Here are some numbered points:
[ 2.07 -1.05 -1.41  0.38  1.25 -1.17  0.82  2.56  0.45 -1.1   0.3  -0.38  0.93 -0.4  -1.21 -0.29  0.33 -0.55 -0.35  1.16 -0.22  1.13  1.25  0.66  0.51 -0.98 -0.67  0.74 -0.15 -1.47  0.01] 0
[ 2.07  1.03 -0.04 -0.25  1.22  0.8  -1.11  1.71  0.25 -1.15 -1.08 -0.56  1.29 -0.79 -0.08 -0.48  0.76  0.24  0.98  1.16 -0.09  0.99  0.64  1.71  0.45 -0.85  0.03  0.6   0.35 -1.57  0.01] 1
[ 1.71  0.9  -1.04  0.17  1.25 -1.48  1.37  1.84  0.72 -1.03  0.11  0.15 -1.24 -0.26 -1.27  0.32  0.13 -0.49  0.43  1.68  0.04  1.38  0.84  0.31  1.21 -1.54 -0.35  1.21  0.   -1.63  0.45] 2
[ 1.58  0.35 -0.34  0.66 -1.98  1.22 -0.73 -2.68 -0.6   1.78  0.48 -0.06 -1.4  -0.65  0.07  1.67 -0.17 -0.82  0.6  -0.34 -0.55  1.83 -1.91 -0.57  0.19 -1.87 -0.63  0.88  0.46 -1.33 -0.07] 3
[ 1.36  1.27  2.47 -0.35 -2.05 -0.42  1.63 -2.59 -0.56  0.08  0.75  1.79  0.62 -1.17 -2.76 -0.79 -3.07 -0.12 -0.41 -0.97 -0.66 -2.45  1.21  0.29 -2.41 -0.86  0.56 -1.38 -1.09 -2.2   0.74] 4
[ 1.9  -1.25 -0.14  1.2  -0.01 -0.33 -1.49  1.92  0.24 -1.1   0.06 -0.19 -1.01  0.46 -0.44 -0.75  1.01 -0.64  0.45  1.04 -0.29  1.36  0.53  0.03  0.8  -1.6  -0.62  0.67  0.19 -1.57 -0.09] 5
[ 1.56  1.73 -1.62 -0.13  1.2  -0.04  1.    1.33  0.2  -1.11  0.03 -0.75 -1.08  0.64 -0.23 -0.38  0.78 -0.2   0.25  0.41  0.47  1.3   0.62  0.79  1.34 -1.57 -0.22  1.23  0.84 -1.93  0.46] 6
[ 1.53  1.33 -1.35  0.73  1.42  0.16  1.25  1.21  0.71  1.47 -0.16 -0.77 -1.27  0.64  0.23 -0.42  1.49 -0.78  0.78 -0.11  0.4   1.46  0.6   0.7   1.72 -1.42 -0.64  0.53  0.76 -1.59  0.49] 7
[ 1.86  0.58 -1.18  0.51 -1.88  0.84 -1.54 -1.8  -0.22  0.84  0.39 -0.25 -1.52 -0.86 -0.56 -1.12 -0.14  0.33  0.25 -0.16 -0.67  1.53 -1.4  -0.07  1.36 -1.67 -0.3   0.5  -0.02 -1.55 -0.03] 8
[ 1.62  1.47 -0.68  0.09  0.25  0.45  1.34  0.19 -0.2  -0.99 -0.4  -0.96 -1.64  0.29 -0.74 -0.8   1.01 -0.43 -0.16 -0.45 -0.23  1.53  1.04 -0.34 -0.35 -1.81  0.2   0.83  1.   -1.64  0.6 ] 9
[-0.81  0.63 -0.13  0.65  1.46 -0.53  0.87  1.24  0.48 -0.42  0.36 -0.23 -0.47  0.56 -0.37 -0.19  0.62  0.24  0.5   1.12  0.54  1.46  0.94  1.61  0.8  -1.61 -0.35  1.09  0.81 -2.19  0.37] 10
[-3.37  1.75  0.16  0.57  0.99 -0.82  0.69  0.18  0.53 -0.93  0.31 -1.24 -1.55  0.43 -0.49  0.92 -0.55  0.66  0.9   1.16  0.22  1.49  0.14 -0.4   0.71 -1.95  0.29  1.17  0.23 -2.77  0.82] 11
[ 1.98 -1.82 -1.08  0.67  1.48 -0.34  1.27  2.19  0.83 -0.62  0.31 -0.17  1.76  0.75 -0.19 -0.98  0.11  0.27  0.46  0.57  0.11  1.33  0.29  1.66  1.31  1.32 -0.42  0.84  1.24 -1.2   0.31] 12
[ 1.77  1.21 -0.96  0.81  0.07  1.2   1.15 -2.   -0.36  1.89 -0.26 -0.75 -1.06  0.87  1.78 -0.88  1.53 -0.36  0.03 -1.02  0.08  1.77 -0.92 -0.71  0.93 -1.44 -0.57  0.57  0.44 -1.67 -0.44] 13
[ 2.51  0.73  1.61 -0.87 -2.35 -0.69  0.98  1.22  0.51 -1.24  2.23  1.54 -0.11 -1.38  0.88 -0.6  -0.21  0.27  0.39  0.62 -0.58 -0.89  0.39 -1.47  1.32  0.3   2.03  0.4  -1.1   1.95  1.3 ] 14
[ 1.79 -1.82  0.5  -0.01  1.34 -0.67  1.13  2.22  0.69 -0.7  -0.27  0.56  2.26  0.31 -0.41  0.2   0.13  0.75 -0.86  0.88  0.31  0.85  0.6   1.57 -0.05  2.39 -0.17 -0.65 -0.21 -1.39  0.2 ] 15
[ 1.6  -1.68 -0.05  0.    1.38 -0.59  1.22  1.99  0.25 -0.7  -0.11  0.49  2.23  0.31 -0.1  -0.21  0.29  0.36 -0.69  0.56 -0.31  1.07  0.89  1.7   0.61  2.37 -0.49 -0.61  0.61 -1.96  0.1 ] 16
[-3.56  0.7   0.91 -2.33  0.75 -0.79  1.43  0.54  0.   -0.89 -0.03  0.77 -1.38  0.08  0.01  1.55  0.85  0.17  1.17  0.68  0.67 -2.64 -0.78 -2.92  1.6   0.88  0.47 -0.75 -1.95  3.1  -0.97] 17
[ 2.83  0.69  1.73 -1.86  1.49  0.32  1.34  0.35  0.54 -0.83 -0.6   2.04 -0.77 -0.35  0.61  1.44  0.55 -0.5   0.42 -0.01 -0.06 -2.87  0.4  -1.71 -1.8  -0.94  0.73  0.27 -0.74  3.64  0.31] 18
[ 1.86  0.75 -0.57  1.1  -1.24  1.09  0.45 -0.47 -0.3   1.24  0.25 -0.45 -0.88  0.2   0.75 -1.    0.55 -0.2   0.04  0.96  0.23  1.48 -1.2   0.5   1.04 -1.72 -0.62  0.94 -0.24 -1.41 -0.47] 19
Which point above is nearest to each new point? Its number follows each.
[ 1.94  1.16 -0.68  1.    1.3   1.2   1.4   0.39  0.04  0.31 -0.48 -0.81 -1.1   0.99  1.05 -1.04  1.4  -0.87  0.71  0.11 -0.11  1.78  0.3   0.08  1.45 -1.6  -0.32  0.62  0.34 -1.22 -0.12] 7
[ 1.59  1.66  1.38  0.23  0.07  1.    1.47 -3.05 -0.47  2.01 -0.35 -1.42 -1.26 -0.49 -1.5   0.2  -2.42 -0.08 -1.05 -0.97 -0.59 -1.25 -1.2   0.21 -2.72 -1.47  0.42 -0.84 -0.89 -1.9   0.19] 4
[-3.27  0.73  1.07 -0.2   0.86 -0.9   1.1   0.58  0.89 -0.67 -0.15 -1.13 -1.48  0.58  0.36  0.7   0.28 -0.14  1.29  0.51  0.62 -2.31 -0.15 -2.61  1.36  0.56  0.71 -0.29 -0.96  2.82  0.12] 17
[-2.21  1.22  0.66  0.37  1.16 -0.46  0.94  0.32  0.3   0.18  0.37 -1.12 -1.11  0.76 -0.09 -0.18  0.51  0.03  0.65 -0.3   0.58 -1.65  0.03 -1.9   1.26  0.43 -0.1   0.25 -0.64  2.44  0.72] 17
[ 2.37  1.16  1.15 -0.3   1.2  -0.14  1.22  0.91  0.49  0.77 -0.71 -1.24 -0.95  0.69 -0.5  -0.26  0.97 -0.92  0.35 -0.82  0.45 -2.82  0.3  -1.41 -1.58 -0.89  0.48 -0.05 -1.6   2.82  0.52] 18
[ 1.87 -1.1  -1.31  0.86  0.61 -0.89 -0.28  2.32  0.3  -0.89 -0.35 -0.32 -0.99 -0.22  0.84 -0.92  1.2  -0.59 -0.22  0.34 -0.53  1.34  0.88  0.27  1.42 -1.45 -0.42  1.11  0.   -1.61  0.58] 5
[ 1.87  1.32 -0.47  0.65 -2.52  0.67 -1.92 -1.67  0.29  1.4   1.25 -0.42 -1.75 -0.68 -1.02 -1.15 -0.91  0.31 -0.27 -0.63 -0.81  1.44 -1.22  0.55  1.29 -1.58 -0.07  0.93  0.44 -1.74  0.84] 8
[ 2.48  1.5   0.89 -1.87  1.62 -0.44  1.46  0.5   0.18 -1.44 -0.16  2.06 -0.67 -0.65  0.17  1.18 -1.19 -0.41 -0.18  0.07 -0.01 -2.31  1.06 -1.28 -1.16 -0.96  0.45 -0.11 -0.2   3.16 -0.43] 18
[-2.86  1.4   0.25 -0.49  1.82 -1.21  1.63 -0.05 -1.44 -1.31 -0.25  3.18 -1.46  1.12  1.2   1.5   0.55  0.38 -1.06 -0.26  0.25  1.72  0.71 -1.97  0.65 -0.42  1.99  0.46  0.45  3.53 -2.02] 17
[-2.79  1.38  0.42  0.23  1.25 -0.64  1.49 -0.02  0.53  0.38  0.24 -0.92 -1.36  0.47 -0.39  0.44  0.71  0.13  0.58  0.26  0.72 -1.29 -0.23 -2.02  1.66 -0.07 -0.25 -0.22  0.04  2.56  0.23] 17
[ 1.06  1.37  1.02 -1.25  1.76  2.01  0.89  0.96 -1.27 -1.18 -1.45  0.05  1.93 -1.    0.71  0.46  0.98  0.58 -0.49  1.39  0.32  0.9   0.73  1.23 -0.4  -0.68  0.25 -0.34  0.89 -1.19 -0.49] 1
[ 1.25  1.53  2.74  0.35 -1.54  0.51  1.54 -2.75 -0.73  1.35 -1.13  1.49  0.95 -0.7  -2.57 -0.73 -3.13  0.3  -1.06 -1.53 -0.75 -3.    0.83  0.75 -3.   -1.36  0.83 -0.72 -0.63 -2.1   0.43] 4
[-3.35  1.64  0.05  0.63  1.06 -0.62  0.92 -0.03  0.32 -0.17 -0.31 -1.16 -1.6   0.97 -0.23  0.7  -0.05  0.51  0.89  1.12  0.55  1.38  0.52 -0.83  1.15 -1.36  0.48  0.63  0.56 -2.51  0.18] 11
[ 1.29  1.67  2.    0.62  0.53  0.85  1.1  -1.98 -0.83 -0.52 -0.85 -1.22 -0.79  0.53 -1.57 -0.75 -0.51 -0.39 -0.64 -1.25 -0.95 -0.46  0.67  0.49 -2.48 -1.64 -0.21  0.63  0.67 -1.9   0.25] 9
[ 1.95  0.15 -1.23  0.61  1.03  0.12  1.18  1.6   0.36  1.03  0.   -0.77 -1.23  0.49  0.96 -0.7   1.44 -0.45 -0.16  0.72 -0.15  1.56  0.76  0.73  1.41 -1.74 -0.34  0.93  0.91 -1.55 -0.36] 7
[ 1.76  0.99  1.    0.49 -1.09  1.52  1.15 -2.98 -0.21  1.58 -1.07 -1.07 -1.31  0.54  2.21 -0.65  1.41 -0.6  -0.99 -1.49 -0.81  1.69 -0.73 -0.53 -2.17 -1.5  -0.45  0.31  0.39 -1.44 -0.35] 13
[ 1.84 -1.84 -1.85  0.91  1.47  0.85  1.3   1.93 -0.05 -0.1  -0.15  0.37  0.95  0.9   1.63 -0.79  1.27 -0.69  0.45  0.3  -0.07  1.45  0.05  0.28  1.53 -1.   -0.11  1.12  1.12 -0.79 -0.37] 12
[ 1.26  1.55  2.27 -1.03  0.86 -0.94  1.79 -2.4  -0.17 -0.02 -0.83  1.34  0.   -0.95 -2.27 -1.03 -2.56  0.15 -0.7  -0.86 -0.16 -2.71  1.1   0.36 -2.55 -0.73  1.2  -1.08 -1.84 -2.04  0.18] 4
[ 2.9   0.98  1.52 -0.49  1.23  0.78  0.97  1.06 -0.55  0.86 -0.78 -0.96 -0.66  0.07 -0.01 -0.34  0.58 -1.02  0.56 -0.98 -0.43 -3.06  0.74 -0.44 -2.55 -1.33  0.25 -0.39 -1.4   2.87  0.67] 18
[-2.83  1.23  1.02  0.05  1.21 -0.78  1.09  0.15  0.42 -0.6  -0.31 -0.78 -1.45  0.83  0.26  0.66  0.2   0.4   1.16  0.41  0.82 -2.13 -0.36 -2.42  1.37  0.62  0.29 -0.11 -0.82  3.    0.66] 17
[ 1.77  1.56 -0.88  0.72  1.23  1.33  1.14 -1.76 -0.65  1.05 -0.83 -0.57 -1.15  0.25  1.67 -0.43  1.69 -0.55 -0.26 -1.12 -0.1   1.39 -0.11 -0.13 -1.54 -1.68 -0.53  0.28  0.77 -1.62  0.09] 13
[ 1.77  1.46 -1.28  0.77 -2.69 -0.45 -2.2  -2.49 -0.3   1.89  0.92 -0.74 -2.15 -0.93 -2.02 -1.07 -2.02  0.    0.41 -0.9  -0.86  1.78 -0.9   0.13  1.25 -1.55  0.33  0.19  0.08 -1.56  0.59] 8
[ 3.26  0.96  2.08 -1.58  1.15  0.67  0.79  0.84  0.38 -0.86 -0.67  2.5  -0.75 -0.53  0.3   1.27 -0.21 -0.32  0.89 -0.01 -0.43 -3.26  0.47 -1.44 -2.27 -0.88  0.94  0.14 -1.2   3.81  0.45] 18
[ 1.64  0.78 -0.77  0.81 -2.57  0.52 -2.16 -2.43  0.25  0.55  0.88 -0.47 -1.66 -0.97 -0.4  -1.12  0.36  0.12  0.34  0.74 -0.14  1.52 -1.88  0.72  1.24 -1.6  -0.28  1.25 -0.17 -1.53  0.37] 8
[-1.41  0.99  0.89 -0.34  0.82 -0.34  0.83  0.36  0.37 -0.55 -0.26 -1.4  -1.06  0.4  -0.18 -0.11  0.71 -0.68  0.68 -0.55  0.69 -2.82  0.21 -2.25  0.33  0.36  0.77 -0.27 -1.85  2.82  0.65] 17
[-3.78  1.43 -1.53 -2.23  1.2  -1.08  0.7   0.01 -0.49 -1.1   0.63  1.66 -1.63  0.15  0.31  1.66  0.59  0.96  0.67  0.86  0.63  0.25 -0.01 -2.08  1.38 -1.28  0.32  1.42  0.54 -2.19 -2.11] 11
[-3.33  1.64  0.71  1.    0.97 -1.    0.51 -0.58  0.46 -0.17  0.04 -0.86 -1.67  0.41 -0.26  0.11 -0.1   0.8   0.81  1.05  0.67  1.43  0.56  1.04  0.89 -1.6  -0.01  1.15  0.54 -2.88  0.26] 11
[ 2.06  0.16  1.19 -1.72  1.01 -0.3   0.78  0.76  0.43 -1.12 -0.52  1.14 -0.96 -0.27  0.51  1.32  0.62 -0.4   1.06  0.36  0.32 -3.1  -0.08 -2.41 -1.39 -0.25  0.89  0.03 -1.49  3.58  0.  ] 18
[ 1.57  1.41  0.65 -0.56  1.33 -0.7   0.97 -1.5  -0.76  0.89 -1.22  1.93 -0.12  0.04  1.44 -0.7  -2.55 -0.41  0.06 -0.61  0.28 -2.82  1.29  0.59 -2.33 -1.38  0.76 -0.43 -0.46 -1.4   0.28] 4
